Each row is where one point has got to under a steady rotation. How many steps took it there?
The counts run from 0 to 626.
[ 26 -15  -4 -29  29  31 -20   8  18 -14  23   4 -27  11  -2  -7  -6   8
  -2  22   1  -9  25   4  -3  50 -23  17  10 -16  33 -23  15  19  11  -6
  -5   6 -28 -14  22  29  23 -11 -12 -16   0 -17  35   2  -7  13   3 -16
  37 -22   4 -20  28  26  -6 -44  38  -8  -1  -1 -16 -22  -6  -8 -16 -30
  19]  274
[ 15  10  23 -32  -8   8 -24 -12  15 -29  31  34  -1  -9   2  -2  19   7
  -8  42 -25 -21  15   3 -33  16 -25  20 -12   9  33  40  27  13  -9  -7
  11  12  -5 -19  -9   1   8  -9 -15 -11   6 -22   7  -1  -7  46  13 -49
  -3  -9   5 -40   4  -1   4 -27  -4 -24  13   9 -21 -10  -4  33 -14 -26
  14]  19
[ 10  -3 -27 -17  26  28   3  10   6   3  22 -18 -29  22   6  11 -12  14
 -15   1  16   5  50   9  18  23  14 -20  20 -15  31 -37  25 -12  23  27
 -27   6 -11 -15  -2  24   9 -15 -30  23 -22   3 -24  -9  11 -15 -16  19
  40 -15 -15  -5   1  18 -32 -27  29  -8   2   7   5  15 -44  21   3   0
 -15]  498
[  6   9   4 -13  -7  10 -26 -16  12 -24  29  40   8  -2  -1   6  -5   5
  -9  39 -30 -42  14 -22 -24  11 -12  13  -3  12  29  38  22   7 -14  -8
  36  19  -6  -7  -9   6  22  -1  -5  -9   6 -23  -2   1  -2  41  -3 -59
  -2  -2   8 -15  -5 -15  -3 -40   2 -26  21  12 -21 -10  -9  18 -13 -33
   5]  22
[ 24 -23  -6 -19  35 -11   9 -13  10 -14  18  23   1 -24  14   1  20  39
  -9  12 -15  -5  38   6   3  -5   8  -8 -34   5  21  46  13  -5 -22   3
 -38  33 -23  -5 -17   8  14  10  -8  23  -1   5  -2 -29  -9  36 -13  -1
   0  -3  17  -8  23   0  22 -16  11 -56 -22  -3 -23   8 -18  21   5  19
 -27]  224
[ 25 -25 -16 -22 -10  -6 -38   4   5  15  -7   8   3 -11 -26  30 -22 -25
  21  20  -3  -7   6 -24 -33   2  10   2 -15 -12   1  23  30  -6   4  19
   3   0   1 -11 -25  10 -20  -1 -27   9   3  11   4 -23  -8   1 -12 -43
  19   9  -3 -30  -7 -23 -11 -50  -4 -37  59  11  12  17 -22  28  -3   5
  15]  117
[ 24 -33  -6  10  21  17 -19 -16   8   0 -10  31  -3  -1  17  -7   7   6
 -13  14   3 -24  17  -9  -3  20  -2  13  -8 -13  37  24  25  14  -7  13
  -9  16 -55  -7   1  28  30  18 -15  -8  15   3   4   2 -13  22 -17 -17
   3  -2  12 -21  20   4  -5 -55   4 -61  -6  -5 -44  -8  12   7  -2 -16
  10]  558
[ -7   0 -34  25  31  31   4 -20   0 -30  23  22  10  13 -11  -2 -24  18
 -20  38   9 -31  27 -12  -4  11  12  -3   2 -15  19 -19   3  10  -5 -39
  15  15  -7  16  23  22  44  27   3  -7   0 -17   7 -36   0  13  -6  -4
   1 -28   4   6 -22   4 -14 -32  16 -10 -14 -13 -19 -20 -32   8  -9 -24
 -36]  282
[ 22 -33  -3  -6  -9 -21 -44  11   5  14 -15   0 -26  -4 -17 -11   3  -4
  -7 -18 -15   3 -16 -16 -23   8 -12   2 -22  17 -29  15  28  -7   8  36
 -17   1  23  15 -23  16 -26 -10 -36  -5   3   5  -2  -3 -26 -10  38 -13
  42  20  13 -19  30  41  11 -35   3 -25 -10 -21  26  -3  30  29  12  23
  -4]  140
[ 32 -24  -1  11  11   5 -11 -13  -3  -8   1  13   8  -1   6 -28 -29  16
 -14   7 -42  -7  -6  -7 -31  14 -24  15 -23   3   8  10  21  10   6   1
  15  -6  -7  15   4   8  35   2  -6 -46  10 -37  22 -23 -43   6  31 -46
  15  12  18   7  38  35  20 -32   3 -14   0 -10  -6 -13  35  11 -13   4
  17]  46
[ 37   8 -28 -20  51   5  16  11  -6 -30   5   0   4  36   3 -44 -18  21
 -32  24  -6   4  24   6  -1  44   1   1   6 -15 -35 -15  31  30  10  18
 -10  -8   8   6  12  22  -1  10 -14  -1  -3 -25   6 -28  -9 -29  18 -28
   7  -5   2 -15  11  23  -8  -5   8 -28  17 -11 -11  12 -16  20 -25  22
   7]  68
[ -8 -21 -15   1 -11  29   0  25   6   0  27  16 -20   5  -1  -5 -14   7
  -9  20 -12 -30  16  -7 -23 -12 -28 -15 -18  13  14 -10  37 -13  19  11
   8  12   0   8  -6  31 -17   2 -12 -19 -40 -36 -19  20   0  25  63  -2
  43 -23  -4   7  23  34 -18 -37   1   7 -15  -6 -12 -18 -12  17 -16 -18
   0]  266
[ 16   5 -14  -9  36 -13 -11 -20 -10 -43  -4  -2  40  -9 -21   1 -19  30
   0  44   2 -21  -5   6 -28  11  12  19 -20 -41 -37  18  16  13 -12 -16
  -7  23  -4  14  15  18  -5  35  -6  28  25 -12   8 -40 -15  12 -11 -28
  16 -18  -4 -19 -12 -11  14 -29 -14  -2  -1  -9   5   5 -26  23  -7  17
 -18]  97
[ -7 -29  -1  26  18  -9 -63  11   7 -12  -4  24 -13  19 -14 -10  -5  10
 -14   2 -27 -10  19 -25  11  13  -4  15  16 -12  20  30  18  24 -19   9
  19   3  14 -22  19  24   2  -1  -5  13  31   4   5 -25 -35  16 -46 -13
  13   1  -6 -20 -12  10  -6 -36   2 -52   3 -17   9  10   7   1  44   2
   1]  150
[ 15 -35   2  10  13  -7 -13  44 -26  -9  15  -7  -6 -12 -17  -5 -45  11
 -13   3 -20  -4  47  -8 -28 -17 -18  -4 -12   9 -18  16  32   5   3   5
  -1  32   2 -39   9  28 -23  11  -7   9  -3 -25  17 -18 -36  21  23 -20
  36 -27 -16 -29  12  24  14 -19  -9   5 -12  -2  24   7  -5  -4  27   1
  22]  172
[ 17 -24  -7  -5  30 -24  10 -20  12 -19  24  20   0 -20  11   2   4  48
  -6  12 -30  -6  28  -5  -3 -14  -2 -11 -42  12  20  48   6  -3 -24  -4
 -21  26  -7  -1 -13   6  21   4  -3  13  -1  -2  -2 -29 -22  49  -3  -6
   1  -4  18   0  19   5  28 -16  12 -49 -22 -10 -17   1 -14  18  10  18
 -33]  226
[-19 -18   9  15  17   9 -15   3   2 -13  37  11 -27  24   5  -3 -33  15
 -24   5 -37 -15  32   0  -1   8 -10  -2   4  12  49  10  14  10   1  -6
  28  10  41 -27  12  21  11   7   7 -15   5 -25 -19 -24 -34  43   1  -8
  34 -20  -8  -1 -23  46  20 -15   2  -4  -9   0  20   4 -10   2  40 -10
 -14]  487
[-15  15  -7  20  -3  15  23  -2   7 -25   9   9  -3  -5  14 -22 -10  53
 -48  11 -34  16  40   0 -20   2   5  -6   8   6  37  13  26  -6  -2   6
   1 -10  -6  12   8  13  27  -1   4 -10 -12 -40  -9   1  -6  25  -2  16
   1 -14   6  19  21  38 -24 -11  18  -4 -52 -34 -21  -3   2  33  -4  -9
  -1]  258
[ 15 -33   4   9  14  -3 -15  42 -29  -9  16 -10  -7 -12 -15   1 -44  14
 -12  -1 -20 -11  44 -13 -22 -17 -14   1  -5  10 -18  17  29   6   0   0
   4  36   3 -36  10  31 -20  12  -2   7   3 -30  14 -16 -36  22  17 -26
  42 -23 -14 -22  12  22  17 -23  -5   6 -10   1  23   4  -5 -12  27  -5
  15]  173
[ 15   6  -9 -30  11  12 -25  -7 -17   2 -23 -27  -9   7  -7  13   2  -2
   6  28  21   1   0  14 -15  32   0  12   3 -66   4 -39  36 -12  25  10
 -16   1 -26  -9  21  23  -5   3 -31  20  14  -6  -6 -12  -5 -17 -19  -9
  41 -11 -14 -24  26   0 -28 -54  -1   0   5   4   9   9 -18  33  -9  20
   5]  89
[ 21  20  -8 -11  36  -3  29   6 -28 -14  -7   1   2  25   5 -37 -24  22
 -41  31 -25  16  32   8 -15  28   3  -8   9 -24  -6  -9  31  33   9  -6
  11 -14  15 -17  23  27   4  11   7 -12   5 -38   9 -46 -31   7  -4 -26
  -2 -19   8  -6  10  18  -7   5  -3 -32   9  -7 -19   5 -12  30   0  30
   3]  72
[ 20   2  -9 -18  11 -13  -8   5  10 -30 -18  12  10  -9  -7 -38  18  31
 -21  33 -23  28  12   4 -39  24  -6  13 -12 -20 -17  36  37  20 -12  12
 -19 -16  -6  13  14  10 -17   4 -12   1  10 -20  23  -4  -6   5   5 -16
  -8  -9   9 -26  30  16 -14 -23   1 -34 -10 -39 -24   9   9  40 -23  14
  35]  351
[ 18  -5  -4 -12  20   6   3 -56  13 -16  15 -15  -9  11  13  19 -33   6
  -8  18  -9 -10   4 -11  -7  27  15  16   6 -21  30   8   9 -11   0 -10
  26  18  -2  -6  11   7  39  35 -10  -8  33 -25 -32   7 -12  14  -7 -65
  25   2   8   1  -2   6  31 -52   6  10  21  11  -4  13  -9   2 -29  -9
   5]  306
[ -1  18   7  -4 -12  13 -27 -25 -19 -15   7  13 -19   3 -16  24   3 -10
 -12  49  13 -20   0 -24  -9   9   8  10  12 -24  14  -4  12   0  -6 -43
  44  22  24 -19  19  17   7  33  -9  -4  31 -31  -2 -33  -6  25  -6 -48
  10 -18  -4 -28 -20 -18  -3 -41  -9  -7   0  -2   2 -27  -8  17  -3 -14
 -30]  616
[  4  10 -30  14   6 -16 -11 -19 -19   3 -36  11  12 -25 -14  -4   2   7
 -48  -2 -22   5  17 -19 -26  -5  47  -1   1  -9 -14  31  21 -14 -13   3
   3  19   2  20 -17   6  11  35  -1  19  21   8  -9 -20 -14   7 -39 -11
 -15   6  26   2   4   0  -6 -26  12 -36 -42 -26  -7   9  10  51   9   8
 -21]  129
[-22 -17  -5  17   9  11 -20  -4   7 -18  44   2 -31  30   3   5 -43   8
 -27   1 -29 -20  27 -11   3   8  -4  -6  11  18  40   0  14   0   2  -4
  34  12  43 -20   8  20  16   7  -3 -10   0 -17 -31  -7 -25  32   6 -12
  38 -18 -14   4 -29  42  13 -24   9  11  -6   3  26   7 -17   2  28 -19
 -20]  489
[  3  18  17  -6 -33  11 -17  -8   5   2  20  13 -41  13   8   7   9  19
 -33 -11 -15 -14   4 -23   5  11  -4  -7   6  41  30  -1  19 -13   6  28
   6  11   8   1 -37  14  21 -29 -30  -4  -9 -10 -27  -1  -8  20  19 -10
  32  26  14   9  15  27 -10 -23  22 -24 -23  -3   4 -31  16  32  18  -6
 -54]  236
[ 28  13 -31 -20  -6   8 -11 -30  19 -17  -1 -17 -17 -10 -17  14  11  -1
   0  26  23  31   7 -15 -10  22  28  -1   5 -22 -11 -16  16 -28  -2   2
 -16 -13  19  21  -6 -14  15   6 -45  10   7   2  -2 -24  23 -47   9 -26
   3   9  -2 -28   2 -10 -24 -41  18  -2  17 -22  14  15 -22  45 -42  10
 -10]  626
[-20 -14 -39  46  12  -7 -38   0  11 -31   9  -1  -4  20 -23  -9 -36  24
 -31  -8 -23  -7  25 -44   7   2  18  -2  27  11 -17   9  13   3 -17  18
  24   0  32  17   7  15  10   7 -14  28  13  -1 -16  -6 -16 -18 -24  -3
  18   4 -10   8 -20  20 -20 -32  21  -9 -11 -32  26  19  -7  11  18  -5
 -15]  156
[  1   4  15   1 -25  24  -4  -5 -19   3  26  12 -19 -22  -1  38 -17  -4
 -25   7 -11  -4  42 -10 -16 -21  31  -6   4  16  48  24  14 -25  -3 -14
  17  25  25 -31 -27   4  18  12 -10   0   9 -15 -14 -42  -7  40 -10 -29
  17  -5  -2 -16 -32   3  10 -16  -2  -3  -6   9  18  -4 -13  27  30 -16
 -31]  206
[ 33 -21  19 -14  11  32  18 -11 -15   2  11  11  -8  -4  24   5 -14  -9
  -1  35  11  -6  26  23 -21  10   1   5 -24 -23  42   4  32   5  16 -10
  -7   7 -10 -26  -3  18   6  28 -23 -33   3 -27 -13 -40 -12  21  31 -36
  18 -16  -8 -32   0  10  17 -31 -30 -23  27  17 -17  -3 -14  21 -11   6
  12]  299
[ 31 -24  13 -15   4  -5 -55  31  -6  10 -16  18 -26   8 -10 -19  14  -5
 -20 -11  -6  -8   4 -13  -3  25  -7  19   2  10  -9  24  33  20   5  36
 -11  10   4 -12 -16  27 -22  -8 -31   1  19   2   9 -17 -24  -4   6 -22
  34  21   4 -35  20  32   9 -27   1 -48  -3 -10  11 -14  31  16  26   8
   3]  144
[  2 -12   5   8  -8  11   4   6   9   1  -3  18 -40  30  14 -29  11   8
 -24  24   6  16  13  -2  -9  18 -25 -20 -13  -4  18 -14  38  23   9  17
  -8 -33  19  -3   5  28 -14  -5 -34 -28 -13 -20 -13  -9 -10   7  48  14
  10 -13  -7 -23  12  33 -29 -22 -11 -48   0 -27 -24 -15   5  33  -3  13
  -4]  576
[ 27 -33 -21  16  19   4   3  -4  -8   0  -1  30  17 -14   4 -27 -22  11
   3  21 -27 -16   4  -5 -39  -8 -23  -8 -47  -2   0   8  30   4   4   3
  -7  -7 -18  20  -9  12  19   1 -11 -36 -16 -22  23 -34 -32   7  41 -20
   1   3  15   1  42  15  -4 -29 -11 -42   6 -12 -25  -5   9  23 -18  17
   8]  42
[  6  22  21 -15  -4   8 -19 -20 -20 -17   3   7 -22   3 -13  14   8  -7
 -20  49  10  -9   2 -11 -14  21   1  20   9 -21   7  -1  15   9 -10 -45
  31  22  18 -25  23  19  10  27 -10  -9  37 -32  10 -32 -11  29   1 -52
  12 -23   4 -38  -9  -7  10 -34  -9  -3  -8  -4   0 -35   0  16  -1 -15
 -17]  614
[ 20  -6 -10   5   1  10 -40  12  -7   4   9  15 -15 -13 -18   2 -20  -6
 -34 -26 -40 -10  37 -19 -19  18  10  18  25  28  24  13  17  -5   0   9
  12  23  -7 -13 -15   8  42 -16  -4  -5  15   5  30 -12 -28   8 -34 -31
  17  12  20  -6  14  27   1 -28  40 -10 -24  -3  18  -7  24  11  31 -36
   5]  460
[ 25 -22 -38  13  15  14   2  -1  -6   3  -4  35  19 -11   1 -29   3   1
  -8  27 -14 -19  14   6 -37  -8 -12 -14 -42  -4  -4   2  37  -4  10   7
 -21  -4 -17  26 -19   9  15   1 -18 -20 -31  -2  13 -24 -12  -6  37  -3
 -20  -5  12 -11  35   5 -28 -28  -7 -50  -8 -13 -32  -3  -5  44 -19  11
   0]  39
[ 11   6  -5 -10   9 -15 -10  12   1 -31 -14  20  15 -11 -15 -37  13  22
 -34  36 -29  15  13  -2 -43  16 -10  12 -13 -11 -21  43  36  27 -19   1
  -1  -5   5   7  11  10 -22  15  -1  -4  11 -24  24  -5 -17  18   9 -23
 -14 -19  11 -27  17  14  -7 -17  -6 -30 -14 -33 -30   3  10  37 -14   5
  26]  353
[ 39  -3 -16 -44  45  -4 -26   7  -9 -11   9 -14 -16  15 -11  -3  -6   5
 -12   8   4   0  31  -8  24  32  22  13  27 -25 -23   1  20   9   0  11
   0  26   8 -29  11  16  -9  15 -15  39  25  -7  -5 -28  -6 -24 -25 -45
  27   6  -2 -33   5  -1  14 -23  16 -22  20   9  20  23 -24   4  -6  16
   7]  403
[ 11 -18  20  -4  30  19  -1  25  -8 -11  24  24 -17  13  11 -24  -7  27
 -28   2 -27  -1  39  16   6  15  -2   4  -3   6  37  21  21  22   2   3
  -4   8  20 -23   6  30   3   5   9 -18   3 -29   4 -51 -30  37   1  -2
  31 -12  -2  -6  -1  52  27   5   0 -29 -22  -5   6  -9   2  11  36  11
 -11]  483
